In the rows, zero is written as 128.
A state moves one step at a time under one of 7 hidden systems, and each row is a state written as 18 numbers. Each run below is a few steps of one system.
seq 1, E (9 x 18):
[[139 118  97 169  89  81  78 158 164 190 123 130 181 157  96 112 122 104]
 [173  69 120 109 154  79 148 116 137 192 183 132 137 127 106 134 120  97]
 [149 147 181  98 162 135 172  93 139 154 182 131 132 132 106 135  69 147]
 [118 131 116 127 124 188 126 110 165  74 166  93 118 105  95 134  82 158]
 [ 89 111  99  96 154 169 151 157  99  82 129  96  88 111 123 119 165 137]
 [ 83 186 147 127 125 147 123 168 106 129  91 127 125 171 123 112 169 126]
 [133 127 100 177  93 121  80 134 149 140  95 106 158 162  98 142 163 104]
 [157  89 110 128 147  82 160 126 100 177 133 109 156 142 145 143 150 104]
 [134 169 154 132 134 115 169 102 130 166 169 149 171 140 140 119  81 136]]
seq 2, E (9 x 18):
[[ 83 146 132 136 150 165 139 140 104 102  93  52 140 148 143 133 103 168]
 [ 79 148  82 149  89 160 125 171 128 104 156 113 148 159 159 124 170 127]
 [ 93 114 105 139 146 103 131 134 114 158  99 156 171 139  83 108 200 125]
 [141 111 150 135 127  77 124 161 132 185 102  95 149 161 113 129  95 134]
 [164 134 118 138  89 122 142 123 163 152 208 130 138 146 122 147 111 113]
 [141 113 121 116 171 134 164  83 127 129 152 132 139  95  68 121 128 138]
 [109 141 140 107 148 147 141 160 118 114 123  77 107 129 131 112  71 154]
 [ 98 158 107 128 103 180 111 153 147  99 170 127 111 148 127 122 154 111]
 [107 109 113 125 163 131 115 118 111 134  86 126 137 133  72 131 194 117]]
seq 3, U (9 x 18):
[[102  92 182 110 150 138 136 101 183 120 143 131 144 135  41 150  86 207]
 [119  71 108 108  98 103 205 177 128 107 171 130 118  94 197 122 100 188]
 [124 172 159 114 173 116 170  80  70 128  96 201 129  84 185 101 150 117]
 [114 187 144 148  99 166 104 133 149  79  60 110 124 107  61 106  83 162]
 [139 108 107 136  77 120 114 205 118 108  96  77  83 144 199 145 131 119]
 [149 142 190 120 165 117  99  72 110 152 113 161 109 156 169 173 171  77]
 [123  99 148 140 119 161  99  90 186  91 138 107 137 125  60 161  96 180]
 [123  54  92 114 133 109 159 164 115 123 161  94 123 106 211 128 103 150]
 [104 166 172 121 185 113 131  72  92 157 123 200 157 116 174 104 127 117]]
seq 4, L, 9 rows:
[[133 173 148 153 120 147 106 106 108 112 101 117 121 149 198 153 137 102]
 [115 109  99 160 124 146  72 106 130 106 121 123 137 118 189 132 135 106]
 [107  93 132 127 156 103 100 123 111 131  92 141 133 102 183 108 111 135]
 [117 146 162 133 109 108  93 142 139 138 121 176 118 124 161 111 103 129]
 [153  97 131 134  85 119 117 119 155 108 134 165 106 103 137 149 136 133]
 [159 118 150 124 125 111 175 111 103 114 106 125 113 103 175 150 119 143]
 [135 189 126 148 101 148 131 124 115 109 133 129 126 131 184 126 114 108]
 [123 108  84 144 129 149  92 120 129  94 120 129 112  91 151 120 140 105]
 [123 108 145 110 164 103 113 148  96 140  84 125 105 111 163 117 119 120]]
seq 5, R, 9 rows:
[[157  96 113 135 111  88 177 131 116 142 113 153 135 104 136 133 159 134]
 [151 156 119 143 151 118 159  85 102 141 117 134 161  96 123 104 112 115]
 [145 155  96 138 107 155 111 138 127 101 136 103 104  99 153 112  88 106]
 [111 100 126  98 163 131 116 148 101 127 136 130  96 122 174 123 152 107]
 [111 154 172 120 163 133  98 106 121 143 107 142 124 152 136 133 126 116]
 [146 126 147 143  85 133 106 132 165 107 124 128 109 139 126 157 124 139]
 [133  86 126 125 128 108 168 116 119 129 135 139 142 124 150 153 161 148]
 [119 159 129 148 138 128 152  92 111 126 108 138 170 109 126 112 117 144]
 [132 130  91 140 101 148 112 149 135  92 112 109 109  94 127 109 109 127]]
seq 6, T, 9 rows:
[[125 103 101 162  46 120 166 187 165  94 115  75 141 133 121 142 103 194]
 [139  81  64 113 140 100 175 179  87 151 119  77 127 124 110 116 178 111]
 [180 175 125 113 128 146 153 133 127 143 134  98  91 134  28 131 139  76]
 [145 110  95 157 110 178  86  86 173  95 176  84 134 138 109 163 115 109]
 [ 87 100  97 105 204 140 112 111 108 157 189 122 158 128 156  95 119 107]
 [ 87 187 163 104 131 147 125 156 149 137 156 160 118 139  85  91  90 151]
 [ 83  86 121 152  86 134 107 158 172  97 117 108 145 154 125 149 135 189]
 [113  89 122 113 169  88 172 151  90 177 123 105 155 157 128 128 174 129]
 [167 189 146 132  97 129 177 119 138 140 137 134 131 138  52 140 137 116]]
seq 7, L (9 x 18):
[[165  54 142 130  97  93  54 133 183 152 142 160 100 145 123 171 160  95]
 [165  86 189 123 158  83 177  57 108 147 114 149 143 125 171 191 136 151]
 [118 213 166 162  96 169 148  88 137  99 156 126 151 151 198 149  73 153]
 [103  98  39 155  94 165 113 130 146  66 166 121 138  79 183 108 127 137]
 [107 100 110 101 175  95 148 165  73 118  59 141 105  63 160  66 125 143]
 [134 196 171 121  86 110  79 189 135 150  94 167  84 149 118 101 121  96]
 [189  69 116 140  86 115  91 111 167 122 136 141  95 122 102 184 181  94]
 [168 111 178 123 177 100 188  68  78 146  96  97 136 133 177 176 121 132]
 [104 225 141 164 109 181 110 103 132 120 172 126 157 162 195 124  85 109]]
seq 8, R, 9 rows:
[[ 99 107 123 114 119 142 113 117 184 122 204 191 136 126  83 126 150 149]
 [122  89 125 108 162 146 170 116 138 122 147  78 137 128  59 143 115 171]
 [ 87 181 123 135 104 134 184 178 115 134 131 106 158 160 124  99 113 165]
 [108 148  83 130 107 138 107 160 136 119 117 158 118 118  58  95 193  99]
 [164 103 113 124 166 113 128 131 107 176 118  53 131 156  83 144 136  85]
 [123 183 137 145 104 119 133 144 132 180 181 136 165 178 172 119  99 106]
 [112 110  93 127 124 161  83 107 170 106 192 179 121 105  94 120 161 107]
 [119  72 133  99 189 141 151 120 116 135 147  51 129 145 110 156 106 155]
 [ 68 193 156 136 100 131 148 172 128 141 138 147 159 167 153  98 103 169]]
seq 9, F, 9 rows:
[[108 131 122 121 120 135 114 179 127 141 127  96 116 174 114 135 162 111]
 [130 141 140 122 142 137 149 124 114 150 135 102 135 172  96 154 171 111]
 [153 144 128 146 128 136 143  82 137 142 152 109 167 145 106 153 120 121]
 [137 129 104 148 125 121 143 104 134 143 169 132 172 117 136 112  97 130]
 [ 97 134 112 127 140 127 113 142 136 141 146 153 150 113 127  84 108 134]
 [100 127 125 118 121 136  86 172 148 128 128 126 112 143 103 108 127 127]
 [123 123 141 107 129 128 126 164 131 140 136 100 105 164 115 148 146 119]
 [130 146 145 119 144 142 159 112 117 136 145 107 129 157 116 156 146 123]
 [138 149 117 149 123 147 150  94 132 123 149 107 162 132 123 139 114 130]]
seq 10, F, 9 rows:
[[133 175 174 131 138 143 128  94 133 143 134 131 138 164  91 149 133 118]
 [154 116  97 153  93 141 143 107 160 118 181 109 149 127 115 149 111 133]
 [114 119 111 120 166 111 159 134 102 160 151 120 159 110 138  90  94 133]
 [ 89 181 142 136 127 147  85 132 142 131 130 161 133 138 123  93 121 116]
 [123  93  90 134  94 142  99 168 160 117 145 100 106 139 101 142 144 125]
 [125 114 147  98 175 106 156 148  91 175 124  94 128 163 125 134 138 121]
 [125 188 167 138 127 153 121  82 137 123 144 149 144 154 118 149 140 120]
 [144  93  78 157  91 140 143 118 158 108 165  99 153 112 113 138 113 142]
 [108 133 126 118 167  96 156 145  92 176 123 122 157 127 151  82  98 124]]
seq 11, U:
[[ 89  70 142 115 164 155 119 135 128 104 108  52 117 174 112 182 167 160]
 [143 126 168 133 130 109 187  98 121 158 181 105 166 169 198 176  88 153]
 [118 112 113 171 111 115 140  55 148 102 118 201 188  81 137 124 139 169]
 [121  82 101 121 165 103 141 157  94 123  48  90 127  74 106  83 101 157]
 [145 186 183 120 116  90 118 169 119 179 119 151 109 147 178 103  69 106]
 [104 129 145 131  82 146  75 130 176  90 111 202  98 126  96 140 187 133]
 [138  72 129  80 166 145 158 158 104 100 115  50  62 125 105 167 154 143]
 [165 183 175 129 130 139 164  82 120 146 199 131 134 149 202 156  61 113]
 [ 93 113  81 174 102 161  88  69 168  63 117 183 165  75 129 116 151 159]]
seq 12, B, 9 rows:
[[140 156 123 180 149 134 143  32 107 105  48 146 188  80  98 120 135 141]
 [172 144 104 171 100 102 131 124 120 132 106  79 156 100 203 107  15 127]
 [155 143 111 135  68  84 102 166 147 163 160 206 115 116 161  99 134  78]
 [125  67 145 104 118  96 100 164 159 117  71 163  83  94  48 121 154 158]
 [147  77 179  88 149 133 142 149 128 136 146  56  79 166 148 188 102 144]
 [120 152 163 116 153 156 131  61 126 133 193 178 130 162 159 173 182 100]
 [ 97 123 109 147 173 159 120  61 106  75  71 146 154  67 124 106 133 156]
 [135 164 113 145 120 124 125 154  93 130 102  73 127 123 223 104  55 109]
 [136 185 123 149  60 117  96 164 147 143 131 189 121 144 138 116 171  84]]
seq 13, B (9 x 18):
[[154  83  94 147 102  87  97 163 149 144 106 111 130  96 132 102  74 127]
 [140  98 155  94 122  84 116 178 143 177 158 150 101 157 139 135 134 111]
 [101  95 168 102 139 134 124 121 156 112 139 164 108 138  85 155 167 162]
 [116  91 138 112 172 155 164 102 107  96 131  88 118 118 154 163 134 160]
 [128 190 144 128 154 152 153  92  92 133 150 135 138 137 184 126 126 100]
 [117 172 102 165 103 155 110 108 135  87  96 158 144  90 114  94 129 125]
 [152 108  83 148 107 109 118 171 113 125  82  72 119 110 143 111 106 117]
 [154 146 153 122 108  95 111 158 137 186 143 140 113 172 116 139 138  89]
 [123  88 141 135 121 132 105 101 175 116 134 159 137 124  63 152 154 155]]
seq 14, T:
[[178 114 139 127 168  99 128  74  91 172 133 141 130 142 172 165 171  58]
 [160 190 147 145 137 143 123  45 137 121 147 190 137  89 135 119 108 100]
 [106 110 129 148 134 140  83  95 144  95 110 134 140  79 196 111  54 159]
 [ 99 113 155  89 151  98 129 183  97 142 123 154  98 118 209  92 109 137]
 [117 158 159 112  87 124 138 166 128  94  73 176  81 119 109 131 185 147]
 [140  87 140 156 129 122 114  98 115 112  54  89 130 147 133 186 181 132]
 [174 151 142 125 158 112 164  85  84 181 151 127 140 148 181 149 142  68]
 [151 199 115 164  94 151 123  75 145  97 137 180 142  81 122 100 104 108]
 [108  81 106 150 144 122  61 127 136 109  86 105 137  88 177 102  67 146]]

Which system made each of these runs?
seq 15 (2 x 18):
[[146 150 145 126  86 162 142 120 170  92 179 134 102 133 106 164 117 142]
 [134  88  80 127 138 153 155 111 105  82 143 106 111  89 167 142 149 124]]
 : U
seq 16, 2 rows:
[[119 150 129 122 160 155  86 132 129 143 166  76 126 144 145 108  49 100]
 [ 92  85 104  93 166 137  97 134 144 143 202 167 122 117 140 100 138 107]]
 : L
seq 17, 2 rows:
[[122 120 215  89 167 116 107  86 158 131 133 205 101 112 110 138  98 155]
 [101  91 176 127 120 132 160  97 142  84 138 158 133 122 196 173 123 200]]
 : T
seq 18 (2 x 18):
[[100 194 143 168 116 146 132 144 107 136  62  75 164 190  93 130 147 140]
 [154 144 100 180  73 104 117 147 136 173 130  87 173 184 151 150 138  94]]
 : T
seq 19, 2 rows:
[[146 134 139 128 123 105  98 152 132 151  70 115 112 124  88 118 114 117]
 [169 130 126 130 109 121 119 138 136 144 151 103 105 145 147 151 120  87]]
 : E
seq 20:
[[160 160 147 118 144  88 126 170  76 194  97 100 112 158 172 110 107  68]
 [151 154 126 148 123 145  52  77 161 148 167 176 131 135 109 134 149  55]]
 : L
seq 21 (2 x 18):
[[100 142 148 128 118 151  73 125 155 110 102 162 110 151  72 145 199 115]
 [134  67 139 139 123 104 130 132 129 131  85  77 139 160 122 191 154 157]]
 : L
seq 22, 2 rows:
[[152 166 126 120 136 118 152 134  96 131  86 132 108  97 105 103 133 107]
 [168 165 127 136 115 132 125 135 109 135 116 107  99 126 139 130 132  78]]
 : R
seq 23:
[[103 137  95 158  93 179 124 148 129  89 146  61 143 175 166 164 153 134]
 [137 153 103 149 151 108 162 105  78 165 101 127 172 148 119 125 201  87]]
 : B
seq 24 (2 x 18):
[[130 135 140 129 170 113 171 101  89 175 151  95 173 164 164 142 120 118]
 [138 209 115 152  82 138 165 125 137 124 161 156 155 116 126  99 103 126]]
 : T
seq 25 (2 x 18):
[[119 138 140 110 190 132 121  89 102 131 105 157 123  96 109 108 143 111]
 [107 135 164 113 131 152  88 152 151 121 125 100  95 159 119 140  98 137]]
 : L
seq 26:
[[136 121 158 127 104 140 111 127 145 107 119 118  97 149 131 174 150 129]
 [117 111 115 132 157 129 135  90 105 126 131 136 152 138 161 148 175 119]]
 : T
seq 27, 2 rows:
[[120 117 132 112 163 125 117 139 130 137  97 105 118 119  63 108 111 136]
 [138 120 148 111 112 133 135 143 152 134 173 103 103 160 129 161 119 127]]
 : T
seq 28, 2 rows:
[[153 152 104 156 123 107 101  76 138 142 125 205 157  67 138  82 105  93]
 [163  94 150 108 134 126  94 125 156 102 109 116  66  70 120 129  50 142]]
 : L
seq 29:
[[147  92 182  92 131 105 159 149 143 126  85 115  86 134  42 162 145 168]
 [181 183 152 135  68 144 185 157 130 111 124  71  96 157 117 171 111 131]]
 : E
seq 30:
[[119 158  83 155 159 166 103 112  90 121 130  56 150 130 180 114 101  87]
 [109 188 101 167 115 122  81 134 119 163 117 155 167 151 135  81 144  77]]
 : B
seq 31:
[[144 123  99 106 145 144 150 156 102 114 124  68  93 107 131 119 116 108]
 [134 189 141 138 133 144 110 107 122 146 161 139 135 145 177 118 102  83]]
 : U
seq 32:
[[146 109 124 121 139 101 142 130  95 144 119 141 120 125 183 138 161 102]
 [154 168 142 130 132 128 132  99 117 122 103 160 114 101 112 124 144 104]]
 : T
seq 33:
[[131 139 103 134  96 112 139 171 115 120 151 129 123  95 245  91  56 130]
 [ 80 156 148 132 163 132  66 106 102 120  61 204 124 115 156 101 186 102]]
 : U
seq 34:
[[128 167 100 157 131 179 143  67 145  98 147 109 168 101  79 117  92 138]
 [102 111  77 127 109 157 141 190 119  91 139  60 107 121 159 114 114 145]]
 : R
seq 35:
[[123 154 112  76 149 156 210 141  78 105 200 157  76 108 177 117 174 102]
 [117 214 134 109 154 183 135 120 109  84  88 136  83  93  50  92 142 115]]
 : B
seq 36:
[[143 124 124 107 146 129 181  79 128 125 198 188 127  71 147 113 108 135]
 [100 133 130 119 143 161 140 115 129  71 102 117 119  73 124 102  76 181]]
 : T
seq 37:
[[155 108 122 123  93 132  79 159 148 100 120 137  59 105 145 142 143  99]
 [142  96 168 106 179  96 157  96  94 158 121 130 128 141 168 163 157 126]]
 : R
